[[-11.7 -10.7 -16.6  -1.3  16.6   6.6  -1.7  -0.9   2.2]
 [ -4.2 -12.0   9.6  17.1   5.4   3.8  -3.9  -1.3 -10.4]
 [-18.7 -35.2 -21.6  -2.6  26.5  11.4  -7.8   8.1   6.7]
 [-15.8 -47.1 -13.8  -2.8  22.5  10.6 -11.5  16.0   8.7]
 [ 15.1  23.7  13.7  -4.7 -21.2  -9.4   5.3  -2.1   0.1]]: -18.7

[[ 43.7  12.3  25.5 -34.5  -1.2  -4.6  39.7 -11.4]
 [ 17.2  13.8   6.9   1.2 -19.9 -29.1  33.6  16.0]
 [ 23.1  -1.4  18.3   6.8  20.7  11.1  -2.3   9.6]
 [-10.7   3.2   5.1  -6.5  -9.2   3.3  -5.3 -21.6]
 [-19.6 -16.5 -28.7  -1.3   6.1  13.1   1.6 -10.7]
 [ -4.5  -9.5 -13.4   3.8  -2.4  -5.3  11.3   4.1]
 [-27.6   6.7 -15.8 -16.9  -6.5  -8.3   8.3   3.3]
 [ 26.3  18.6   4.4 -27.5 -24.6  -4.9   7.6 -13.4]
 [  5.8   4.6   0.2   5.7   0.9  -1.8  -1.8  -1.2]
 [-14.7  -1.1   3.5  -1.9   2.2  -3.5   1.4  -5.9]
 [-15.3   0.1 -43.6  -6.8  -5.6  15.1  13.1  26.2]
 [ -3.7 -20.4 -25.6  -2.2  13.0  19.0 -12.8   6.4]]: 23.1

[[-27.0  -5.5  36.0   5.6  -1.3 -30.4   2.8 -11.8  -5.2]
 [-35.5 -25.1  12.2 -22.0  -5.0   9.7  -2.6 -38.8  -9.6]
 [  2.0  -8.5  22.7  -8.4 -11.2  -8.9   2.4  22.2  -0.4]
 [ 17.8   5.4  -4.5   7.5  11.6 -24.4 -12.9  -9.7  10.7]
 [ 25.6  -2.7  19.2   4.5  -7.7   8.2   5.1 -12.1  16.0]
 [  2.8   9.7  -4.5  -0.8   2.9  -2.4  -8.8 -19.7   8.7]
 [-13.4 -16.0  13.2  16.2  -0.5  -9.7  -1.4 -51.0  -0.3]
 [ 42.8 -11.5  19.8   7.8  11.2 -15.7   0.8   6.8  -6.9]
 [  7.8 -13.0  27.3   0.7  -4.3  13.8  -5.6 -18.3   9.2]]: 2.0

[[-32.8 -25.8 -19.9  -4.4 -17.6  -6.0 -17.5   7.3   5.5  11.4  -3.6 -20.2
  -13.4]
 [-24.6 -16.4  -5.9   9.0  31.4  -2.5  19.4  -6.1   4.1   1.9   2.5 -12.5
    3.4]
 [ 51.7  13.6  11.8   9.8  33.2   4.0   0.0  17.1  -2.9   4.8  51.4  12.3
    8.9]
 [ 15.3 -37.3  11.1  22.6  32.0  10.1  49.9  13.6   0.3  -2.2  -9.7  29.8
   25.6]
 [ -8.3 -50.5  12.6  -0.9  -3.2   3.3  19.4 -34.7  -6.3  -7.6 -11.7 -14.7
  -14.2]
 [ -1.9  10.8   9.1  16.6  48.7   9.2  -4.8  -0.1   3.5  21.1  26.4  42.9
   23.1]]: 51.7

[[ 33.5   1.8  -1.6 -43.3   6.1 -13.6]
 [ 20.5 -29.4   3.2  10.9  -4.8  22.2]
 [-16.8  -5.2  -4.6  26.1  -5.1  22.9]
 [-43.2  11.5  -4.2  38.5  -4.7  13.2]
 [-25.4  18.6  -8.2   7.6   0.1   4.1]
 [ 16.1   4.4   5.3 -24.7   4.8 -23.6]
 [ 30.9 -29.4  12.6  -0.9  -1.7  -1.7]
 [-31.6  23.0  -9.3   9.5   0.0   2.8]
 [-28.5  -2.0  -1.8  36.9  -5.8  19.0]
 [-10.7 -15.4   0.6  32.4  -6.5  23.4]
 [ 40.6 -23.0   2.0 -21.8   0.6   6.9]
 [-44.7  14.4  -5.1  36.4  -4.2  12.0]]: -16.8

[[-24.4 -17.1 -11.9  -0.7  -5.9   4.8  -4.0   5.2   4.9]
 [ -6.0   3.2   3.8 -14.8 -10.7  -4.9   2.6   8.0   7.7]
 [-16.0  14.1 -15.5 -54.9   7.5   8.2  -0.6  -2.5  15.2]
 [-14.1  -4.7  -3.8  -4.9   1.2  -1.4  -3.8   0.0   0.8]
 [ -2.9  20.9 -11.5  -5.4 -24.0 -21.9   9.4   3.8  16.8]
 [-23.3  -5.7  18.6  18.4   5.5 -13.9 -27.3  -5.0 -26.0]
 [ -0.8   3.6   2.4  -2.2   1.7  -4.4  -1.5   0.7  -6.5]
 [-10.0  -6.0   5.8 -14.2   6.5  -0.2  -0.1   4.0  -7.3]
 [-29.3 -18.8 -11.8 -23.1  29.5  26.7  -8.7 -20.5  -7.3]
 [-40.7 -16.6   6.7 -26.4 -11.5   9.5  -9.0   7.7  -0.9]
 [-32.4  -5.0  -1.0 -11.2  -9.3  -3.8  -9.7   5.1 -12.1]
 [ -0.2  16.8  -9.9 -10.1  -5.7 -15.4  -0.8   4.1   9.5]]: -16.0

[[ 15.7  -3.1  -9.1  -7.7  -1.4 -13.0  -3.0   7.1 -38.8  16.1 -20.6  34.8
   -7.0   1.9]
 [ 10.2   8.5  -5.0  -1.7   9.3 -26.8  -5.9 -17.7 -25.4  24.0  13.9  17.3
  -19.7  -7.2]
 [ -6.9  31.6   9.0 -11.6  10.2  38.5  28.1  38.5 -19.3 -13.1 -23.4  30.2
   16.1  20.1]
 [-27.3  18.6  21.4  21.4 -22.0   2.1  25.8  -2.3  19.0  -6.5  33.9  15.7
  -16.7   4.7]
 [ -6.8  -3.3 -31.0   7.8  -7.1   1.9  13.3  15.0   7.6  -8.6 -11.6  17.2
    7.4 -10.9]
 [  2.6  -3.6  12.4  16.2  33.2   9.0  14.5  -0.9  23.4  25.8  10.1   5.4
   14.4   6.2]
 [ 30.1  47.6   0.6  24.4  -8.2   7.5 -11.9  24.3  29.4  14.9  17.1   3.7
   10.5   9.8]
 [-13.8   8.1 -24.2  -3.5 -18.3   7.4 -14.5  -0.7 -17.2 -22.5  10.5 -10.4
  -28.6  -5.2]]: -6.9

[[-28.2  14.9   7.4 -20.3  -7.2  -5.4  18.5]
 [ 13.5 -33.8 -10.1 -10.6 -16.7 -29.9  -4.4]
 [ 28.5  -1.3  27.3   6.9  38.2  50.4  18.4]
 [ 10.2 -21.4  -0.1 -34.9   4.2 -10.8  15.2]
 [ 11.9  11.8  13.8  -2.7   5.5  -1.7 -13.8]
 [ 16.3  -6.9   1.3  -4.3  10.4  12.0  10.9]
 [ 16.5 -27.1  23.1  27.9   3.3  10.4  15.6]]: 28.5

[[ 20.5  40.8  11.6  23.8 -14.8  -4.1  29.2  -6.5   1.2  14.4 -16.2  -6.6
    9.4 -10.3]
 [ -6.2 -12.5 -32.7   2.2  20.7  -4.9 -22.8 -35.2  -0.8  -8.4   2.1  15.6
    3.6  -0.4]
 [  2.6   3.1   2.9   2.0  -2.9  -0.5   4.0   1.5   0.4   1.1  -2.2  -1.0
    0.0  -0.7]
 [ 25.1  50.0  11.7  30.1 -16.3  -5.5  34.3 -10.9   1.4  17.2 -19.6  -7.0
   12.4 -12.9]
 [ 20.1  39.6  11.7  23.1 -14.5  -4.0  28.7  -5.9   1.3  13.9 -15.9  -6.2
    9.1 -10.0]]: 2.6
---
[[  5.5 -54.1   0.8  22.7  -5.6]
 [  2.4  -4.6   6.0  12.9  -2.2]] yields 12.9

[[ 20.0 -11.8 -16.3 -15.1  17.7]
 [ -9.3 -35.5  -0.8 -54.1 -14.6]] yields -54.1

[[ 28.8 -33.5   0.3  -9.5  30.9  10.3]
 [-24.4 -32.5  28.6 -51.8  34.5   3.3]] yields 34.5

[[ -3.6  23.6   0.0 -13.1  18.3   6.2 -30.0]
 [-15.4 -51.1 -13.6 -12.9 -39.7 -17.7  27.6]] yields -17.7

[[ 15.7 -26.9  13.3  46.0  47.3]
 [ 25.5 -38.1 -12.9 -21.7  34.0]] yields -21.7

[[-20.8  37.6 -22.7 -41.7]
 [ 16.9 -25.9  17.6  45.1]] yields 17.6

[[-28.3 -11.7 -13.4 -30.1  51.1 -46.6]
 [-11.5  -3.0 -18.4 -16.9   9.3 -28.4]] yields 9.3

[[-20.8  18.7   3.2 -28.0   9.2 -22.1 -48.3]
 [-17.2   9.3 -28.0 -23.5  14.1   5.7   8.8]] yields 5.7

[[-47.6  38.7  24.4 -20.3   6.2   7.9 -22.5]
 [ -3.1 -21.7  11.5 -16.3  40.8  30.6  -4.0]] yields 30.6
---
[[ 49.2  30.4  27.7  -9.9 -30.1 -29.4]
 [ 29.3  -7.5 -31.3 -30.5 -29.6 -11.0]
 [ 29.4  50.9  29.5  31.1  -9.5 -30.2]] Out: 27.7

[ 48.6  23.2   2.0  -5.8 -11.0 -10.2  -5.0] Out: 2.0

[-25.6   7.6  24.8  42.1  28.5] Out: 24.8

[25.5 37.7 29.8 48.6 -8.2] Out: 29.8

[  5.0  39.6  21.7 -23.1  22.5] Out: 21.7

[-16.0  18.2 -54.5  43.1  20.9  10.0] Out: -54.5

[-19.4  -0.1  -6.8  55.7  -7.4] Out: -6.8
